In the data rows, 50 means zero.
Here are some rows, each followed by its group. Groups can overlap.
  60  45  67  65  20  59  53  41  82  62  44  60  27  29  37  36  58  50  36  77  53  29  28  54  71  67  47  39  68  47  28  45  24  58  62  37  57  44  66  70  58  20  37  76  80 sail
  68  56  40  28  57  44  56  71  12  53  27  36  51  55  58  36  61  82  74  49  63  40  56  45  35  28  32  50  46  71  37  74  48  80  31  42  59  38  27  63  40  34  46  35  51 pond
  48  64  29  52  55  71  71  54  45  51  65  58  56  46  59  56  41  31  41  66  50  55  62  54  76  53  35  46  43  35  58  27  58  38  71  59  28  60  35  31  59  44  30  64  48 moss
  60  40  20  39  54  58  61  54  67  48  44  29  48  63  65  44  25  34  60  49  49  58  55  35  29  42  51  65  70  48  70  47  65  33  57  30  65  53  51  35  65  55  39  66  46 mask
  28  61  51  82  29  43  45  56  60  51  53  73  28  49  33  43  63  33  51  80  24  39  32  51  68  58  50  39  37  38  55  57  69  38  68  65  46  50  78  55  53  20  64  41  41 mask
  52  48  49  54  63  52  71  48  36  52  66  55  32  39  46  47  25  43  63  50  61  55  56  50  68  68  50  42  72  45  47  57  47  46  57  57  60  54  38  43  50  73  26  57  44 moss
  52  41  56  62  35  34  36  34  55  44  44  44  55  32  33  52  52  60  29  36  75  26  32  40  40  31  59  44  45  69  39  57  41  59  56  61  55  77  63  62  47  47  45  61  49 inn
  82  68  59  50  37  46  36  56  33  40  30  48  62  23  59  72  52  54  44  34  35  63  26  57  55  47  67  57  33  41  38  44  52  59  26  54  72  42  59  42  29  70  38  32  40 pond
  27  28  22  34  69  65  46  47  54  59  68  26  61  49  64  40  57  54  20  71  63  66  68  58  39  31  37  26  36  70  61  63  58  53  70  41  33  29  28  19  56  57  36  66  48 nest
  63  60  48  54  58  42  43  22  65  71  60  48  71  34  33  63  18  54  61  27  58  58  49  71  40  61  62  72  43  67  36  20  53  71  40  30  59  44  53  65  60  64  59  30  44 nest
  61  59  66  51  35  46  60  42  60  35  54  53  60  33  61  45  55  54  45  53  32  53  34  62  60  62  58  67  37  56  45  36  40  67  33  54  47  50  56  40  66  33  33  64  51 nest
  43  54  55  44  48  45  56  59  44  34  58  54  47  52  32  38  37  27  56  48  67  53  63  34  33  38  49  39  61  63  72  70  37  33  63  60  26  74  57  39  56  67  33  52  45 mask
  50  51  61  72  66  50  31  38  63  40  45  45  61  59  44  73  56  57  49  35  48  46  46  59  56  62  69  35  47  46  31  35  48  39  57  54  51  41  51  57  35  59  43  50  70 mint
  25  45  60  47  41  57  44  47  49  59  69  46  70  60  39  62  47  55  51  33  49  66  67  62  66  61  68  46  45  76  62  53  37  49  53  27  53  50  40  60  43  73  65  46  62 nest
  33  33  69  34  36  61  56  72  46  27  58  37  46  49  60  41  55  38  51  54  48  58  39  40  38  47  58  54  61  42  68  67  43  30  50  52  31  74  40  37  52  58  32  41  39 moss
  58  45  51  55  39  40  31  46  60  49  39  30  57  47  65  58  66  62  54  51  31  49  56  58  35  64  43  65  31  50  31  35  54  45  26  56  56  31  47  30  39  52  45  44  52 mint
  68  59  58  51  40  38  36  51  45  35  38  39  58  42  65  68  72  64  57  54  45  40  40  64  33  57  59  71  39  58  34  34  65  56  26  57  63  52  47  32  41  45  39  28  46 sail
  47  71  74  31  40  61  70  44  67  55  51  68  38  64  37  41  47  41  48  57  61  51  28  44  60  65  66  40  69  42  56  61  32  56  57  29  37  72  41  52  61  63  43  58  64 hill
  68  58  48  44  41  32  42  51  42  46  39  40  56  46  63  61  73  71  69  54  47  33  50  59  33  53  46  77  38  61  33  36  62  60  20  54  60  43  35  37  40  42  48  27  51 sail
  85  54  57  38  37  32  46  46  19  39  23  50  68  35  61  61  53  77  44  27  43  58  38  54  44  37  62  61  26  61  32  55  72  72  28  51  74  45  51  39  27  62  42  38  27 pond
  65  60  54  50  79  34  21  65  46  35  27  56  33  48  30  84  73  68  79  37  65  33  29  54  54  43  76  48  65  62  44  58  57  60  58  35  67  46  42  62  15  34  50  22  75 pond
  85  49  36  33  44  24  50  48  10  49  23  51  61  50  52  51  55  85  63  40  48  46  63  50  39  29  36  68  24  68  31  63  68  79  22  45  76  26  32  64  23  52  57  36  53 pond
  42  49  35  39  67  61  49  65  66  46  52  52  42  42  65  55  62  50  46  50  59  31  47  44  47  30  43  52  48  45  60  68  66  54  56  55  32  51  24  29  55  36  39  56  44 sail
  63  59  53  49  81  47  27  64  48  54  27  48  30  52  39  86  74  68  72  62  62  41  26  50  61  41  34  45  51  61  51  37  54  60  67  37  58  48  48  70  15  28  48  39  78 pond
  54  58  44  54  32  56  69  57  43  54  35  46  42  45  42  24  39  30  56  74  34  62  55  30  45  46  44  43  55  45  68  56  66  44  68  56  46  39  74  44  65  32  69  62  18 moss
  65  45  28  45  61  56  55  47  71  58  51  49  45  55  71  58  57  40  30  67  47  54  53  37  34  49  43  43  52  41  51  50  64  44  63  39  43  58  33  20  65  51  33  67  45 hill
  46  69  62  49  49  69  68  58  42  75  61  68  49  64  67  67  33  32  69  60  45  46  58  61  76  69  47  47  64  34  54  35  41  35  59  53  39  57  34  42  54  59  33  51  63 moss
  45  64  71  41  35  59  53  53  58  31  56  47  50  63  74  35  42  53  39  38  40  64  67  41  49  60  40  29  67  45  45  51  29  57  54  41  52  49  58  39  65  47  56  66  37 hill
  25  31  58  62  70  53  44  50  58  33  70  46  44  63  36  72  48  55  50  73  73  66  51  58  81  58  44  45  53  89  61  56  44  59  53  36  29  43  42  43  44  61  84  52  55 nest
  55  73  61  41  53  39  44  59  45  43  40  45  33  59  35  46  50  58  53  58  52  57  27  44  52  32  56  46  43  42  59  69  55  40  48  72  58  52  58  46  36  60  41  34  34 moss
  73  45  40  42  46  25  45  49  28  51  32  54  49  52  52  59  67  82  65  47  53  36  60  46  49  37  34  69  32  64  33  67  57  74  23  49  76  25  33  64  32  44  54  42  57 pond
  66  46  62  43  35  34  42  49  48  38  31  51  48  45  62  52  62  69  44  54  47  49  39  46  45  27  53  56  35  57  44  59  47  68  36  55  68  43  51  49  46  30  34  54  58 sail
  55  45  21  62  69  51  62  36  46  46  68  45  57  22  66  48  50  46  32  51  46  49  62  68  66  35  37  35  39  45  35  39  67  50  64  70  31  47  30  22  57  56  33  63  41 hill
  74  51  55  36  38  28  48  48  23  37  26  50  58  52  65  58  60  87  58  44  46  53  50  51  46  33  51  68  29  64  32  61  65  74  25  42  76  29  30  44  30  53  43  39  47 pond
  63  44  54  60  39  30  54  43  33  35  31  68  68  35  42  37  51  45  34  24  48  44  53  34  44  40  55  49  33  58  46  68  56  63  30  68  70  44  73  50  48  61  40  60  28 hill
  45  52  54  38  66  30  36  65  55  49  45  43  31  64  41  54  67  70  79  39  69  43  57  36  39  29  42  71  55  52  60  61  62  48  39  59  62  44  35  40  32  34  65  34  62 moss
  47  41  50  45  65  44  37  38  55  45  65  30  55  59  40  61  57  64  54  59  70  53  54  59  26  56  47  64  62  71  41  52  40  69  34  30  32  41  33  58  50  58  47  41  58 nest
  34  38  58  55  43  44  67  31  31  30  55  47  62  35  37  39  48  44  24  26  52  46  73  68  67  60  40  24  37  45  37  54  34  49  46  63  66  50  59  72  48  62  40  63  45 sail
  58  27  41  84  38  43  36  44  36  45  32  57  66  41  60  52  51  52  64  51  34  63  53  61  65  52  49  54  40  52  50  35  73  58  62  32  33  59  72  54  32  36  79  35  41 pond
  62  41  33  54  37  25  30   9  17  53  38  73  82  25  37  51  51  56  43  36  70  13  76  67  47  41  52  78  34  89  38  40  52  77  30  56  64  67  59  60  34  55  66  49  35 inn
  40  49  24  33  56  59  60  58  66  26  60  56  42  56  64  39  30  35  48  51  57  59  47  24  38  43  40  36  66  39  59  66  31  45  67  46  55  66  49  45  59  64  33  70  46 hill
  35  57  43  73  55  35  33  54  63  62  52  62  26  60  46  67  75  49  63  57  38  34  48  41  34  55  40  58  46  43  51  52  67  39  47  58  50  41  57  53  45  32  49  34  60 mask
  34  27  70  32  71  33  58  67  56  36  48  58  27  50  24  28  32  41  62  58  76  70  31  30  36  52  44  43  69  55  71  74  25  64  59  35  30  80  55  54  38  79  23  47  48 pond
  69  68  57  79  84  46  21  38  66  35  34  71  62  30  27  88  76  51  56  33  63  38  25  80  71  63  68  59  57  59  33  28  52  56  62  30  78  66  56  61  36  38  51  26  73 sail
  22  49  54  25  74  74  58  59  49  63  43  55  45  61  55  44  23  58  65  33  67  32  49  39  31  27  49  58  54  35  66  64  53  38  62  58  43  54  32  33  69  45  51  51  40 inn
  54  52  62  67  39  46  31  57  69  42  44  43  36  63  71  81  79  58  44  55  32  53  24  35  31  57  61  51  41  39  49  55  62  33  40  62  57  41  63  26  46  35  34  38  52 mask
  47  50  53  67  50  59  57  31  65  69  54  79  57  45  34  43  36  44  43  48  23  57  36  62  66  75  72  62  48  25  35  31  50  26  60  29  62  36  63  65  44  54  57  56  61 mint
  45  35  47  24  45  70  63  79  65  63  49  61  36  53  65  36  51  37  58  56  63  38  41  29  28  60  45  60  78  41  85  67  41  61  54  64  53  48  46  34  54  52  74  48  18 pond
  60  49  61  49  48  40  34  43  60  31  38  54  63  40  59  69  62  59  45  42  56  44  33  55  47  35  66  57  40  58  47  55  52  64  41  53  56  60  55  41  44  56  37  50  46 sail
  38  47  37  50  60  74  69  35  36  34  67  40  55  62  70  33  63  43  21  43  40  57  67  68  60  36  36  18  33  37  65  44  50  33  61  76  44  22  34  27  61  63  34  65  46 moss
  53  24  47  33  43  52  70  53  46  68  42  54  55  39  32  27  24  40  39  42  48  70  43  30  45  70  68  56  66  28  52  48  38  51  54  38  55  68  46  72  52  68  60  64  40 mint
  26  24  70  21  57  56  66  76  64  40  57  64  24  49  29  26  33  36  56  60  83  45  34  20  26  59  46  40  81  48  83  73  19  64  55  54  48  58  44  54  51  70  25  55  53 pond
  41  67  55  47  34  59  75  53  56  56  74  62  32  55  34  31  45  30  40  77  41  60  34  53  66  53  38  54  44  38  60  53  65  40  70  55  31  67  70  48  55  33  60  55  42 moss
  42  57  57  68  49  56  58  42  52  40  61  53  62  39  66  29  28  34  45  39  28  67  48  55  62  59  55  50  42  60  50  38  41  64  53  51  40  32  80  65  66  34  39  65  64 nest
  66  43  43  53  41  32  38  24  43  70  43  61  78  16  29  42  44  51  30  29  66  34  57  69  52  49  69  70  34  77  35  40  47  73  41  50  62  75  68  68  45  58  61  45  65 sail
  41  53  43  41  58  31  38  63  59  66  49  42  30  64  44  53  57  62  70  52  70  58  42  31  29  30  39  60  54  47  66  71  56  43  38  60  44  53  37  48  31  56  45  32  58 moss
  50  69  64  50  48  36  45  50  62  47  58  49  35  61  36  49  46  52  48  61  64  59  19  47  50  58  45  46  67  60  53  66  39  55  53  33  37  66  67  60  56  57  31  42  60 hill
  50  24  42  39  32  41  46  58  45  61  37  58  53  44  55  49  63  64  52  57  46  26  62  46  48  23  28  72  40  41  48  44  59  61  33  49  47  58  32  75  42  37  64  48  37 sail
  43  61  61  28  60  76  44  75  67  59  47  46  39  63  57  47  40  45  67  39  61  40  41  39  35  60  50  57  72  32  68  68  45  27  51  63  54  50  48  34  58  50  62  39  23 mask
  21  43  74  44  53  61  63  58  39  30  58  70  42  60  74  33  43  31  45  41  52  45  73  45  63  52  38  20  47  28  60  69  17  42  56  75  51  50  49  56  47  76  33  54  57 mask
  54  62  61  45  61  53  61  39  57  61  45  57  65  66  38  49  51  53  47  43  30  52  48  59  60  64  45  62  53  44  49  28  54  54  57  31  72  52  46  50  60  37  69  56  58 hill
  67  67  54  55  46  47  70  61  47  41  52  42  46  48  51  51  52  47  53  50  44  48  50  42  66  38  39  61  38  52  47  44  47  53  27  60  53  39  49  62  67  35  41  49  54 hill
  71  50  45  61  49  50  67  38  39  72  65  58  51  27  43  55  49  43  48  48  27  52  58  73  73  70  63  44  58  45  34  30  65  47  47  71  53  36  61  59  50  56  42  42  28 mask
  67  45  42  69  34  59  72  62  42  67  74  34  58  19  60  48  35  37  68  46  40  54  78  58  64  43  61  51  61  56  36  41  55  41  70  65  56  43  43  39  71  65  30  59  51 hill
  64  53  44  51  59  33  36  45  43  47  38  39  60  44  48  65  69  65  65  52  54  33  49  63  30  55  49  73  40  61  34  34  64  59  31  51  62  50  46  50  41  46  51  27  58 sail
  56  27  43  72  33  48  26  47  54  69  27  49  58  43  43  52  52  65  53  59  33  68  33  65  71  46  34  62  35  48  48  18  81  57  62  22  48  71  57  78  22  37  79  39  35 pond
  54  45  67  63  61  56  59  47  48  36  59  61  56  45  46  45  44  41  46  29  51  54  72  58  78  49  37  28  44  38  42  46  53  45  63  69  61  38  37  38  52  46  55  63  68 mask
  25  68  66  33  60  46  50  59  63  44  63  63  46  55  31  42  37  33  54  42  65  67  44  40  51  58  53  40  53  43  69  68  33  38  54  38  50  77  51  60  44  78  33  47  53 moss
  26  56  34  27  46  49  48  62  42  78  45  16  53  63  39  37  53  61  53  42  71  51  34  33  28  32  74  52  51  47  63  49  54  35  54  57  51  63  34  68  65  60  66  41  66 inn
  33  19  66  25  68  62  60  67  57  46  43  64  37  52  37  31  25  41  63  53  71  59  32  34  29  57  47  43  73  40  76  73  33  64  56  35  36  79  45  51  43  65  40  44  34 pond
  58  47  32  72  45  35  21  30  63  82  31  42  80  51  29  61  38  68  39  21  42  76  37  69  58  61  77  63  30  62  33  30  90  42  46  25  64  51  50  64  28  74  74  29  66 mint
  68  59  53  74  71  41  30  23  51  40  35  67  74  14  27  74  58  42  44  32  50  54  30  80  62  60  73  66  40  61  34  26  51  63  48  30  66  60  65  61  43  66  51  30  66 sail
  37  24  48  29  61  67  58  75  57  55  47  65  37  47  59  33  45  37  64  64  74  35  46  30  31  56  46  40  81  47  78  65  32  59  61  54  56  38  46  46  46  57  71  44  22 pond
  59  48  44  33  43  22  46  65  30  60  29  52  35  39  40  43  46  62  83  58  54  43  59  50  43  39  68  53  47  63  46  68  60  69  34  36  46  38  29  51  20  33  69  25  47 pond
  54  41  40  58  31  31  32  27  66  64  35  42  66  55  45  50  45  75  59  45  45  61  54  63  56  56  40  68  33  62  33  39  64  51  38  26  58  46  40  68  38  31  56  46  66 mint
  24  41  68  47  23  62  58  43  60  54  65  67  30  58  36  39  58  34  34  62  57  40  38  40  67  55  50  21  62  26  60  59  15  46  60  67  51  59  56  71  57  29  33  66  81 mask
  50  25  65  52  54  56  60  54  48  43  55  62  44  45  35  35  41  41  44  56  56  56  59  52  71  51  36  33  56  29  49  61  41  46  59  60  53  61  37  61  49  62  34  61  47 mask
  67  43  61  61  46  40  37  32  48  35  44  63  66   1  62  46  55  42  33  56  58  27  38  71  62  54  54  60  33  70  33  38  32  67  34  70  73  47  68  41  46  59  37  43  37 sail
  65  39  49  59  56  44  64  39  41  73  68  42  32  31  45  43  49  44  41  58  48  54  38  62  41  65  57  39  55  45  36  29  67  45  58  70  48  56  50  43  48  35  41  41  46 mint
  27  70  61  40  50  51  46  50  62  59  63  63  56  56  40  54  43  34  50  33  54  66  49  47  57  58  76  47  49  41  66  55  44  37  56  36  55  73  56  68  45  76  53  47  64 moss
  60  49  29  45  55  59  59  44  66  77  51  60  33  69  66  61  38  37  64  63  51  51  60  35  50  62  53  50  78  44  52  51  49  45  67  23  57  64  42  35  62  59  40  68  64 hill
  67  57  34  53  58  41  29  46  48  60  39  44  47  69  67  73  56  60  57  47  42  47  64  59  36  69  81  61  58  50  35  43  56  46  32  46  43  55  37  43  32  45  60  50  52 mint
  36  74  57  32  40  47  51  55  59  43  59  63  55  59  73  49  44  35  41  47  49  72  51  47  50  65  70  53  51  55  68  49  44  36  38  39  41  82  43  38  45  71  40  49  36 moss
  63  52  43  47  39  36  53  41  26  50  35  42  73  33  49  43  48  59  56  42  48  46  58  72  42  56  45  72  30  60  32  35  67  62  25  44  65  49  48  45  47  59  56  33  46 sail
  51  50  24  43  38  70  66  54  49  33  46  40  60  42  49  34  27  33  51  48  41  68  65  27  48  43  41  46  67  37  65  39  56  42  73  52  55  42  60  31  65  49  70  80  23 moss
  58  79  55  49  58  40  34  47  64  76  63  40  50  67  60  79  48  63  49  61  59  60  22  59  64  55  32  65  63  63  46  50  60  49  54  25  43  70  65  72  50  64  54  28  56 hill
  47  57  69  60  31  50  27  47  56  30  56  49  69  47  76  65  65  60  46  39  36  46  59  68  58  60  51  41  31  55  37  42  44  44  39  69  57  53  46  35  30  60  40  40  49 mint
  41  79  48  41  70  71  52  46  60  61  42  66  39  56  45  63  38  31  51  61  49  51  34  40  67  62  51  50  58  42  63  34  39  33  60  42  41  49  48  46  47  61  51  65  53 moss
  39  46  74  50  56  73  71  40  33  33  68  41  47  76  73  33  66  43  23  48  47  59  66  70  55  46  46  26  47  39  68  45  43  32  60  71  45  25  46  37  58  53  59  56  59 moss
  52  59  69  49  39  49  68  33  54  34  49  45  72  37  73  46  41  48  33  36  37  60  65  58  66  52  67  49  34  54  44  33  35  56  41  34  61  54  52  62  71  71  54  58  64 hill
Which 4 groups are nearest to each row below, nearest first, going by the distance to the centre of the group?
  59  52  49  49  49  35  43  21  66  60  46  46  72  37  34  65  51  65  38  27  51  53  39  70  42  65  65  73  39  67  40  30  53  68  44  30  61  68  53  63  62  60  59  53  44 sail mint nest inn
  72  64  27  78  77  51  39  39  59  28  30  73  62  33  31  80  42  52  57  47  59  41  41  65  66  66  57  61  66  52  31  29  55  56  58  29  81  65  59  40  37  37  46  51  58 sail mint hill pond
  60  51  34  73  55  33  19  56  56  44  35  41  61  52  38  72  61  68  41  29  52  39  41  57  31  54  44  50  38  63  33  53  77  42  51  55  74  43  72  69  21  50  51  24  39 sail mint pond inn
Which 4 groups are nearest to each row below, nearest first, going by the average distance to the group's rows?
  59  43  57  51  40  33  37  43  42  37  36  49  63  32  61  58  64  65  49  55  54  23  45  44  44  28  54  67  35  69  36  55  41  61  24  74  68  37  48  41  40  57  39  47  44 sail inn mint pond
  17  50  72  27  71  53  66  66  47  39  64  62  35  57  25  28  29  26  55  60  77  58  52  31  35  38  49  43  66  59  79  73  24  33  59  49  30  69  47  53  56  77  25  49  47 moss mask hill inn
  67  47  43  44  48  57  56  49  68  74  53  51  38  69  71  68  58  38  45  68  45  55  45  33  34  65  53  50  64  42  52  48  57  41  60  32  54  59  49  25  62  52  40  59  58 hill moss mask mint
  19  56  47  25  68  75  59  69  43  51  47  44  40  60  59  31  42  53  67  54  74  36  45  34  31  29  35  45  61  37  68  72  39  38  56  55  40  64  33  58  73  35  39  50  43 moss inn mask hill
Which 4 groups are nearest to each row below, nearest first, going by the distance to the group's nearest row?
  36  35  57  24  51  69  62  77  66  59  54  66  33  52  62  36  46  37  59  53  66  38  35  28  30  59  47  58  72  41  85  69  36  60  52  64  51  55  43  37  53  55  60  48  27 pond mask inn moss
  41  33  16  40  60  69  67  54  35  24  48  37  49  68  41  38  12  48  50  45  54  84  55  23  54  54  35  54  76  57  65  53  40  60  64  34  57  34  62  34  67  58  39  80  35 moss hill mask mint
  48  54  31  56  30  49  53  55  43  32  54  54  58  50  44  46  41  28  54  45  52  50  71  41  38  39  58  35  55  61  68  64  50  32  63  60  26  69  61  30  58  52  51  52  44 mask moss hill sail
  60  50  32  41  42  33  29  42  51  82  42  39  66  59  37  68  52  69  58  45  58  47  56  50  24  62  73  74  52  62  39  49  62  51  35  34  55  55  37  63  29  65  67  38  62 mint sail nest pond
  47  44  61  52  63  71  70  40  33  50  67  40  43  75  33  31  63  44  23  76  57  63  50  66  47  49  49  37  55  41  70  45  62  35  61  68  24  29  45  29  58  45  89  55  55 moss mint mask nest
  55  39  36  47  39  29  62  32  30  75  78  53  64  41  34  58  48  65  66  39  48  44  63  70  65  57  69  76  43  57  35  34  61  59  28  41  57  45  31  68  47  70  68  42  57 sail nest mint mask
  66  52  37  52  52  31  44  34  21  38  40  62  61  48  42  51  31  60  57  27  54  45  77  54  55  48  30  57  31  61  34  57  60  58  25  53  73  21  41  77  40  53  49  31  53 pond sail hill mint
  49  46  51  70  51  42  30  54  70  72  44  43  31  65  61  79  79  58  44  55  39  49  28  33  25  55  54  45  45  41  51  54  62  36  48  56  58  39  63  38  46  36  39  40  66 mask mint moss sail
  56  44  57  71  61  43  30  40  73  49  33  39  53  32  51  47  53  61  46  63  19  50  34  69  51  66  49  58  30  53  30  34  50  43  46  55  65  21  67  49  41  37  61  48  34 mint nest sail hill
Which 5 groups are nearest to each row below, nearest first, going by the distance to the group's nearest row?
  44  72  61  44  46  70  66  57  41  61  58  67  55  65  44  62  46  33  57  65  50  50  40  60  68  68  30  40  56  30  53  35  42  39  62  57  30  58  45  43  53  41  52  50  58 moss hill mask mint nest
  58  45  50  48  57  57  62  49  79  38  46  61  33  31  38  32  40  48  37  57  62  39  53  39  59  53  42  37  64  42  39  63  37  62  67  41  43  48  41  37  61  53  24  81  48 mask hill moss sail nest
  63  58  49  54  39  42  66  41  55  70  51  45  71  35  30  43  42  46  34  35  47  53  48  51  68  47  72  66  39  57  43  37  46  59  35  39  56  57  56  69  71  68  59  58  54 hill sail nest mint moss
Which 5 groups are nearest to each row below, nearest first, going by the distance to the centre of the group?
  64  39  35  71  51  55  68  51  50  47  79  34  42  21  69  60  38  37  56  48  45  53  72  57  69  35  54  49  46  57  34  37  51  48  64  69  50  34  46  37  76  67  51  65  56 hill nest mask moss mint
  58  55  57  47  63  38  47  33  68  40  50  41  55  50  33  66  65  74  54  42  45  55  32  62  38  61  73  68  44  60  42  37  45  66  45  24  59  57  42  62  61  36  43  53  78 sail mint nest hill pond
  46  50  70  47  63  54  67  55  35  31  67  50  56  39  47  50  57  39  64  29  56  48  69  58  70  72  39  32  55  49  45  55  41  44  60  70  64  57  45  40  53  43  54  47  61 mask moss hill nest sail
  45  61  70  36  70  62  61  47  59  46  46  69  52  65  35  45  37  50  64  48  48  45  41  52  51  66  46  48  59  41  54  63  46  54  52  34  65  57  44  46  60  58  41  49  48 hill moss mask pond nest
  53  38  48  64  49  46  30  40  65  73  39  28  66  42  50  61  61  54  32  43  33  54  58  62  30  65  48  43  30  51  31  35  56  43  53  54  57  33  68  37  40  55  46  48  50 mint sail nest hill mask
  17  59  55  25  59  41  49  76  49  44  53  40  27  60  41  43  53  49  73  61  74  42  53  26  43  29  39  58  67  46  62  74  23  41  33  51  42  56  29  62  39  68  35  44  60 moss pond mask inn hill
  63  40  34  49  39  25  32  11  19  58  36  69  79  34  45  50  47  62  52  46  63  19  75  63  46  43  44  78  33  85  38  41  52  76  21  49  64  58  48  62  35  52  67  49  49 sail inn pond mint nest
  43  52  62  39  75  50  33  61  53  36  59  33  43  70  39  48  65  76  67  58  80  23  33  46  27  42  52  48  64  77  40  70  33  73  50  44  48  65  45  63  50  67  38  35  46 pond inn nest sail hill
  48  70  55  52  27  68  70  60  38  35  70  67  62  57  42  59  36  29  63  52  50  51  66  57  76  70  53  50  64  38  54  42  41  34  66  54  41  64  43  39  56  55  38  51  62 moss mask hill nest mint
Which 5 groups are nearest to each row below, nearest first, going by the average distance to the group's rows?
  25  65  40  28  60  55  50  75  39  42  51  24  27  62  60  30  69  59  66  44  81  38  36  28  40  30  45  37  57  46  63  58  29  34  51  92  38  62  27  68  63  20  73  42  56 inn moss mask hill pond
  58  24  52  80  24  44  44  39  50  52  36  57  55  41  46  38  49  52  51  61  34  63  45  59  64  54  48  50  43  51  49  40  53  61  58  31  36  61  71  61  43  24  50  49  68 mint sail nest hill mask
  27  29  30  42  47  72  54  52  52  54  69  18  52  57  43  47  56  50  43  68  53  78  55  47  51  34  24  35  33  67  71  31  46  53  72  45  28  42  54  48  59  35  45  73  68 nest moss hill mask mint
